Some points:
[-22   6  39   0  15 -12 -19  11 -47 -21 -20  10  23 -25 -47 -14 -43 -13
 -20 -44  20 -46 -32 -14 -35  33 -12  35 -51  -7  41 -51 -32 -11 -11 -19
  60 -24 -10 -20   8  27  -7 -86 -64]
[-41  -9  14  37 -68  34  -8  44 -22  -8  14  19 -45  22 -37 -19  47  64
 -39 -11  52  -9 -19  31  -5 -39 -61 -28  17  14  18  -3  30   0  29  66
 -26  13 -37 -35  29   8 -30  12 -16]
[-26   4 -12  52 -29  17 -12 -24  54  -4 -44 -27 -22 -10  36 -16  -2  -3
 -39  57 -11 -14 -30 -61 -16 -12 -14 -48  29  -6  -5  21 -45   8 -17  15
  94  -1   6 -11 -20   8 -23  -4  35]
[-33  23 -21  16  77   2  14   8 -44  15  11 -19 -13 -25 -44 -18  29 -15
  25   1   2  -6  14  20 -46  37 -23  -4   2   4  -9  47  54  42 -25  39
  -4  -6   2  -6 -37 -29 -30  11  40]
[ 11  48  -8  26 -25   7   1   4  -8 -25  21  17 -31 -35  12  -8  32  -3
  12  53  41  11 -11 -21 -33  46  15  36 -24  -5 -67  17   7  14 -61 -15
   6  43 -19  10  64 -18  12  31 -31]
[ 22 -18  20  16 -10  27  31  17 -30 -14   9 -45 -48  64  23  56  -4  50
   9 -17  54 -13  38 -14  -9 -42   3 -34 -12 -29  -2 -18 -48 -54 -42 -49
 -54   7  58  51  22  28   9 -50  52]
[ 29  -1 -10  48  25  22 -33  53  36 -44 -21 -24  52  -5  -1 -16  37 -75
 -69 -45 -28 -40  95  13 -39 -36   4  25  60  13 -21  33  54 -35 -30  24
  -2 -18 -22 -12  53   9  23  26  52]
[  -2  -10    9    3    4  -17  -59   24  -11   34  -10  -22   13   42
   42   30   33   19   27   42  -22   34  -25    7   -6   14   37   -2
  -17   19    6    2   15  -74  -21  -30   44   16 -100   12  -74   55
   46   -1   50]
[ 23 -51 -27  14 -37 -66 -19  33  15 -17  10  18   2  18   8 -16 -48 -37
  36 -10  27 -26 -28  55  21 -25  -2  -9   0 -62  -4  16  46  16   5  -1
  -2 -28 -15  37 -62 -22   2 -56 -21]
[-15  59 -33 -14  -1  12  -3  31  12 -45  38 -44  21  -7  22  -5   5   5
 -53 -19 -23  34 -89  13 -22 -12  -1  28  13  22  -1  60   9 -23  23  -3
 -37  43  22 -21 -30  37  18  15 -38]
[ 35 -11  34 -50 -58 -34 -24 -79  13  20  26 -24 -31  12  13   1  -9  39
  17 -40 -74 -17  -6 -11 -21  62 -39 -17 -18  30  -4 -44  16  38 -17 -26
 -25 -12  -4   0  -6   8   9  18  12]
[-31 -21   2 -12 -33   2  56 -24 -43  18 -64 -22  27  22  11  40 -25  16
  17 -67 -11   7  30 -12  24  17  23 -28  11   1 -51 -17 -34  25 -15 -19
 -14  57 -95 -34 -12 -26 -27   0 -27]
[  1  13 -29  20  72  55  31   0   2  30 -42 -62 -31  12  34 -28 -35 -12
 -55 -12   5 -14 -39  56   3  28  72   0 -13 -17 -37 -14  36  39   2  73
  24  -1  50   5  59  19  76  30 -33]
[-21   2   5  56  -8  23 -28 -17  28 -13  30  11  17 -28  32 -37 -54  31
 -17  20  -5 -38   8  11  55  -5 -17  33  56  95  63  -9  49   5 -15  17
   8  -2  -8  -1  20   7 -10 -23  37]
[ 37 -30  34 -52 -12  36  -9   2  14   1 -37  39 -16 -37 -22  55   7 -45
   9 -13  15  82  17  53 -21   4  33  -2  49 -33  -8  22 -19   1  -7 -66
  44  16  13  11  20  63 -41  -5 -23]
[  7  25 -28  19   4  24  -7 -71 -13 -40  32 -38  48 -12 -21  43  34   0
  -7 -33  59  18 -44 -20  95  52 -54 -35  -6 -44  17 -19  -7 -22  38 -24
  21 -37  -2 -21  27 -11  13 -20  21]
[  4  -6  -8 -40   3  44  85  51  24 -28  42  11  16 -46  27 -13  17  37
  12 -22 -23   5  30  20  14  24   5  24 -61  -7 -16 -38  16 -31 -22  78
  -4 -23  26  26 -47   4 -23  21 -20]
[ 16  16 -19   6  16 -12  49  18  20 -13 -43 -18 -21 -38 -48  13 -13  -4
   0  51   6  -3  35  -1  -6 -33 -68   3 -18  36  -3 -64 -38  32  23 -38
 -30 -72 -13  -5 -40  -1   7  -6  19]
[-39 -25 -67  15 -52 -37  15 -36  -2  12  14  14   8 -48  72 -20 -16  27
   0  13 -41  76  12 -48 -18 -45  36 -56  -6 -12  38   0   1  23   8 -19
 -53 -23 -39  40  52  34 -17  24  30]
[ -7  24  41 -43 -22 -54   7   7 -53  23   7 -67  11  43 -57  47 -70 -31
  74  31  10   3  35  10  -9 -20 -45  17 -11 -12  12 -13 -22  60 -33  23
  20 -13  17 -23  15   8  29 -11 -28]
[  3  -1  55  94 -20  -4   4 -28 -17 -16 -43  62  -6  21  59 -14 -14 -27
  29  -9 -28  37 -28  30 -21 -38  17  16  28 -11 -30 -55   0 -34  44 -15
  11  11  22  13 -36 -14  -9  54 -32]
[ 69 -15  30 -40  -6 -21   6   3 -54 -26 -55 -35 -22  -4  20  -6  21   4
 -66  15 -21 -18 -36  -7  -2   0  79  26   7 -16  26   7  52  33  48  12
  25 -13 -35  30  29 -63 -44 -13 -14]
[-22   0 -28 -26  39   0 -61  39 -23  48  43  37  -1  16  -8  16 -42 -35
  -4   9  -6  -1 -28 -38  39  45 -81  61   0 -37  11 -19 -55  22  26  30
 -35   7  28  62  20  -9 -13 -31  33]
[  6  33  37 -50  43 -51 -42 -13  23  11  14  -8   9  17   8  13 -12  -8
  50   0  19  -6   0  40  10 -20   8  19 -46   8   0  60 -82  54  38   6
  -2  14 -29 -36 -25 -15  -7 -38 -27]
[-19 -53  24 -46  -2  48 -54 -37 -36  16  -7 -22   7 -11  19   8 -40 -65
  -4  13  69  22  77 -41 -18  14 -11 -30 -68  -8  31  -8  31   0  49 -68
   3  38  14 -25 -63 -24  25  13 -37]
[ 48  17 -16   3  24   0  -8  57 -49 108   3  45  33 -12  -9 -42  24  18
  63  35 -11 -32  15 -39  62  73 -36 -42  24 -25  52  48 -74 -41  13 -26
 -84  33  46 -27  -1  14 -17   2   6]
[-13 -40 -24  -7 -38 -11  -1   5 -39  27  36 -37  37   1 -97 -37  12  36
 -21 -18 -23   2  -1 -11  42 -50  -8  80 -41 -29 -18  11 -49 -13  42 -77
   1  13  11  -3 -17 -33  22 -20  32]
[ 14   9  49  10  58  18  36 -33  13  14  36  54  31  48 -61 -36  20  15
  -4  29 -39 -11  36   0  -3  27 -26  17 -11  -1   8  39  13   1  20  49
  18  48  30  65  37  42  12 -22  10]
[  8 -74  42 -13  -4  -7  56 -33  61  39  25  39 -10 -12   2  75  12   4
  17 -18  23  66 -67 -29 -82  -8   8  20  12  22 -17  -8  -8 -29  -9  55
  36 -13 -19 -65  10 -33  22 -46 -15]
[-14 -24  -9  -3  55 -49  49   7  19 -42  46  19 -38   5 -15 -35  59 -57
  13  17 -21 -96 -29  -5 -10 -22  33 -30  27  26   1  -6   4 -15  28  11
 -48 -15  23   4  18  -4  10  57 -13]
[  1  68 -56  43  41  -5 -77  40  33 -21  26  68 -29   4 -29   0  -8   8
 -10 -31 -18  34  34 -21  27 -52  48 -39  41  39  13 -22  24  13 -24  -6
 -13  11  24   7  -1 -31  15  52  37]
[ 14  34  60 -54 -30  -3  56  -5  22  -3 -12  46  10  -7  33 -42   5 -10
 -61  -6  38 -15   7  36   7 -29   8  -3  32  -7   7 -10   2  -5 -55  -5
  65 -14 -22   5   5  -7 -21  60  29]
[ 13  19 -66 -33  26 -21 -28 -29  21 -34 -31   8   5  10  23   2  -4  67
  51  18  -7 -20  25 -45  28 -16   0 -12  24  29 -44  -1  53 -25   7  13
 -37 -26  59 -69 -16  40 -12  14 -20]
[-53  -9 -31   4 -45  36  -4 -24  80  -1 -54  -5  -5   5   4  18  44   1
   7  11 -27  -8   3  41  -7  28  72 -23 -29   9  -9  33   3 -13 -42  -4
 -11 -25  19  34  -2 -72 -17  -6 -36]
These points spread out most along one direction. Take the direction at right angles to it along which they spread out most. Go by this last direction. How many in every 100 of the points above lie lower along it than each point below? Answers are rounded to whole numbers. More than half of the points above lie lower than the first one.
[  8 -74  42 -13  -4  -7  56 -33  61  39  25  39 -10 -12   2  75  12   4
  17 -18  23  66 -67 -29 -82  -8   8  20  12  22 -17  -8  -8 -29  -9  55
  36 -13 -19 -65  10 -33  22 -46 -15] 97
[ 48  17 -16   3  24   0  -8  57 -49 108   3  45  33 -12  -9 -42  24  18
  63  35 -11 -32  15 -39  62  73 -36 -42  24 -25  52  48 -74 -41  13 -26
 -84  33  46 -27  -1  14 -17   2   6] 0
[-22   0 -28 -26  39   0 -61  39 -23  48  43  37  -1  16  -8  16 -42 -35
  -4   9  -6  -1 -28 -38  39  45 -81  61   0 -37  11 -19 -55  22  26  30
 -35   7  28  62  20  -9 -13 -31  33] 3
[  6  33  37 -50  43 -51 -42 -13  23  11  14  -8   9  17   8  13 -12  -8
  50   0  19  -6   0  40  10 -20   8  19 -46   8   0  60 -82  54  38   6
  -2  14 -29 -36 -25 -15  -7 -38 -27] 56
[-26   4 -12  52 -29  17 -12 -24  54  -4 -44 -27 -22 -10  36 -16  -2  -3
 -39  57 -11 -14 -30 -61 -16 -12 -14 -48  29  -6  -5  21 -45   8 -17  15
  94  -1   6 -11 -20   8 -23  -4  35] 68
[ 22 -18  20  16 -10  27  31  17 -30 -14   9 -45 -48  64  23  56  -4  50
   9 -17  54 -13  38 -14  -9 -42   3 -34 -12 -29  -2 -18 -48 -54 -42 -49
 -54   7  58  51  22  28   9 -50  52] 44
[ 14  34  60 -54 -30  -3  56  -5  22  -3 -12  46  10  -7  33 -42   5 -10
 -61  -6  38 -15   7  36   7 -29   8  -3  32  -7   7 -10   2  -5 -55  -5
  65 -14 -22   5   5  -7 -21  60  29] 79
[-15  59 -33 -14  -1  12  -3  31  12 -45  38 -44  21  -7  22  -5   5   5
 -53 -19 -23  34 -89  13 -22 -12  -1  28  13  22  -1  60   9 -23  23  -3
 -37  43  22 -21 -30  37  18  15 -38] 32
[  4  -6  -8 -40   3  44  85  51  24 -28  42  11  16 -46  27 -13  17  37
  12 -22 -23   5  30  20  14  24   5  24 -61  -7 -16 -38  16 -31 -22  78
  -4 -23  26  26 -47   4 -23  21 -20] 41
[-41  -9  14  37 -68  34  -8  44 -22  -8  14  19 -45  22 -37 -19  47  64
 -39 -11  52  -9 -19  31  -5 -39 -61 -28  17  14  18  -3  30   0  29  66
 -26  13 -37 -35  29   8 -30  12 -16] 29
[ 16  16 -19   6  16 -12  49  18  20 -13 -43 -18 -21 -38 -48  13 -13  -4
   0  51   6  -3  35  -1  -6 -33 -68   3 -18  36  -3 -64 -38  32  23 -38
 -30 -72 -13  -5 -40  -1   7  -6  19] 38
